Here is a table of points, one per row:
[ -38   29    5  -18   -7   -8   62   74   18   24  -18   10 -114  -21
  -31  -71  -21    7   -1  -21  -20  -18   18  -75   60   41    4    7
   16   -1   -8  -21]
[-11   0  -7  34 -58  -1  -8  -4 -20  -6 -54 100  16  36  34  13  43 -24
 -36  12  -3  38 -21  45  32  -2  47   3 -17   6 -21   3]
[-43 -14 -66 -13  37  13   5   0  -3 -84 -42 -14 -22 -37   5  30  52   7
 -44   9   9  -4  -2  -8  18 -24 -64   1  15 -29  40  -8]
[-40  36 -16  57  53  21  19   7 -24  13  28  16  -5 -21  41  -2 -33  19
 -24  38  25 -16  10 -14  38 -53   1  41   1  22 -15  10]
[ 44 -24  42 -29   1   1 -34   1 -26  -6 -22  25 -21 -25  -1  10 -11  40
 -76 -65 -34  -3  31  38  14 -17   3 -18 -14  27   0   1]
[ 23 -24  24 -15 -11   8   1  -7  18 -41  17 -39 -28   5  18  16  12  13
 -17 -69  -7 -11 -36  -5 -10 -60  26  27  -7 -35  -8  21]
[-38  45 -75 -36 -22 -30 -42  -2  -2   2  -9 -35  -1  55 -11 -12  15 -19
  38  39 -13  -3  14  38  29 -11  -1   2 -18  23  11  62]
[ 51  32  47 -23  -7  27 -10 -30  35 -42 -40  -6 -33  -7  33  34  10 -23
  73   9  -7  48  44  17  37   2   2 -23  20   9 -22  33]
[-40  12  62   7 -49  -5 -18  -9   3 -22  32 -71  11 -34  -9 -15 -69  11
 -21  12  45  84  25 -27   1   9   6 -18 -16   6  37 -28]
[ 20  36 -10  39  60  37 -16  47  33  -3  15 -38   4  47  21 -33   4   4
   4  -4   2  20  26  26 -56  10 -46   6   8  32 -44 -38]
[ 42 -24 -25 -27 -22 -15   7  12  62  51 -30  -6 -13  16 -34  42 -14 -88
 -55  17  29   1  12  35  26 -52 -13   9 -34  43 -14  21]
[ 31 -44   0  17 -15  28  15   8   8 -57  64  -6  -9 -15  32 -35  48  -7
  34  12 -14   4 -10  38  14  11   1 -10  36  42  28  56]
[-11  -9  -2 -19  41  33  -9 -24  -2  40 -44 -77  11  13  24   4   1  53
 -17 -27  -5  11 -44 -20 -18 -38  17 -29 -50 -21 -36  36]
[-27  -3   0  15 -17   1  38 -25  37  52  26  21 -47 -43   9  -6 -50  27
  13  24 -46 -41 -33  83 -23 -46 -34 -65 -15 -47  33 -20]
[ -1 -27  -7  46  48  -1 -48  39  -3 -10 -25   1 -36 -52 -73  23 -12 -16
  28  -6 -20  10   5 -20 -27 -12  18   1  13 -91 -14  43]
[-12  43  -3  38 -29 -61  48  54 -43 -23 -42 -22  52  -5  -2  16  -3  10
  41 -16  17 -66  17  70  14  -5  40 -14  34   2 -46 -42]
[  6  51  13 -40  41 -11  -1  43  15   9  -6   9  15 -25  64 -22  37   4
  -6  17  20  15  22  13 -34   5  57 -13 -16  28  34 -13]
[  4  -8 -17  15 -49   5   4  41  69 -12  18  -7  41  11 -11  42  -5  11
  20  19   7 -46  -7  -1 -50  34  45  -5  13  25 -15 -11]
[ 56 -15 -35   5 -13  -9  49 -67 -22   7 -59 -23 -29  19  73 -30 -37 -28
  14 -11  62 -29 -38 -12 -29  18  41  26   9 -29   6  11]
[ 36  20  47 -54  68 -47  12 -34 -28  -3  17  49   2  -8 -10  40   8 -30
  34  -2  35 -24   1   7 -14 -14  14  25 -23  11  12  16]
[-25  -2  32 -28 -37   1 -25  38 -49 -23  17  26 -33  50  71  50   2 -29
  15  26 -13 -19   1 -40 -30  15 -36 -30 -20 -40 -29 -11]
[  3 -41  37 -19  39  11   2   3  -1 -31  -8 -19  22  14   8   6 -15 -56
   3  24  62 -33 -10 -12  -5  16 -45   7 -19 -17  64   8]
[ 12 -16 -14 -19  16  17  65 -36  28 -35  -5  17  49  50   8  14 -41  21
 -24  30 -38  13  39  42   2  54 -23  47  14 -24 -40  20]
[   8  -13   10   -6    3   64   36  -23  -24  -20   -8  -18   -3   16
  -66   16   21   42   20   13  -67   18  -27  -26   16  -14   51  -12
  -37   17    8 -102]
[ -4 -47 -13 -38  20 -93  -1  38  19  32  26 -10  29  32  -3 -38 -15   0
  -1 -29 -19  55 -41 -21   5 -47   7 -39  77 -42  -5 -32]
[-52  -5 -30 -11 -39 -23 -43 -38  48 -25  25  45 -38   7 -18  11 -22  53
  36 -85  -4 -24  29  12  16  23  10  45 -38  11  32 -43]
[ 41  35 -22 -42  46  20 -31  18  37  -1  24   7   6 -18   1  -6  25  10
 -23  68  26 -13 -30  -7  20  41  15  12 -15 -48  -4 -16]
[ -29    4   -6  -47  -11   83  -10  -19  -55  -14   61   -1   49  -51
  -42 -110  -12  -33    7  -36    4   -1   34  -15  -13  -18   16    2
  -16  -53  -28   20]
[-36  -4  53  -3 -14  12  39 -16  34  47 -35  10  -2  25 -26 -19  84 -36
   7   0  16 -59  22   2 -28   0 -32  16  10  26  -6  -2]
[  5  92  18   5 -29  43  19  11 -20  11  -1   7  17  51 -34  33   1  35
 -31 -14  24   4   3 -15 -15 -19 -12  26  61 -43  63  57]
[ 93 -26 -44  13 -41  10  -6  26 -43  -6  17  24 -19  27 -46   2 -31  68
   7  22  78 -14  -7  -6  14   6 -49 -32 -13  67  -6  13]
[ 14  -9  17  64 -14 -82  -5 -63 -27 -55  36 -15 -42  26 -41 -18   8  -9
 -34  58 -22  26  18  -6 -72 -19  34  24  -2 -16  -4 -40]
[-36 -13  24  -1 -42 -30   4  -1  -1  34   8   5  -5 -66  18   3  50  69
   5  41 -19  23 -27 -29 -14 -22 -31  78  17  28 -53  14]
[  6   6  29  13   4  28 -44 -10 -32  38  15 -32 -14   9   7  22  -2 -38
  28 -17  13  -8 -71  70  34  58 -36  56  32  23 -25 -41]
[ -2 -27 -28 -15 -11   7  23  -6   5  64  10  17   9 -45  -6  27  40   4
   3 -29  46  77  33   8   0  33 -41 -33   3 -40  -6 -50]
There is one direction along which these points spread out most. Where along it does each point below lie, from 0 to 99? 50 is the average, and the first point above lies past it. One standard deviation of the points above along it is 16.
[  9   2  14  44  21  -2 -20 -66  20  21  61  -3  17  -2  31   8  45   6
 -20 -23  17 -42  39 -57  85   9  10 -67  16 -19   1 -11] 56
[-39 -37 -42   9  32  44   6  30 -43  24  19  -1  17  47  17  41 -19 -24
  38   8   9  10  24 -40 -10 -18  31  -5  39  46  31 -18] 47
[  0 -36  13 -23  -3 -34 -51 -12 -19  53 -20  -8  10 -22 -15 -26 -21  40
 -35  28 -74 -24  51  11  17  31  33  12  30  18  36  15] 59
[ 37   3 -16  29 -24  -5 -45  -1  11   6 -65  27  75 -51  -5 -69 -39 -39
  57 -18 -82 -16  -3 -58   0 -53 -55  24 -27 -11  30 -29] 63
[-20  41 -26 -23 -16 -22 -24 -56 -11   3   1   2   9 -59 -14  18 -31 -57
 -51 -23 -52  10 -56 -46 -34  20 -10 -47  35  50 -30  15] 58
[-36 -36  35  22  37   5  -5  -5  29 -38 -48  66  27  47 -27 -22 -26  32
   4  -1  53  15 -48   2 -14  34   4 -53 -18  25 -15  65] 41
[  0  20 -17  74  14 -36  41  62 -33  26  43 -35  26   3   7  14  22 -30
 -10 -29 -40  32  -6   6   2  75  -8  17 -82  19  25  35] 46
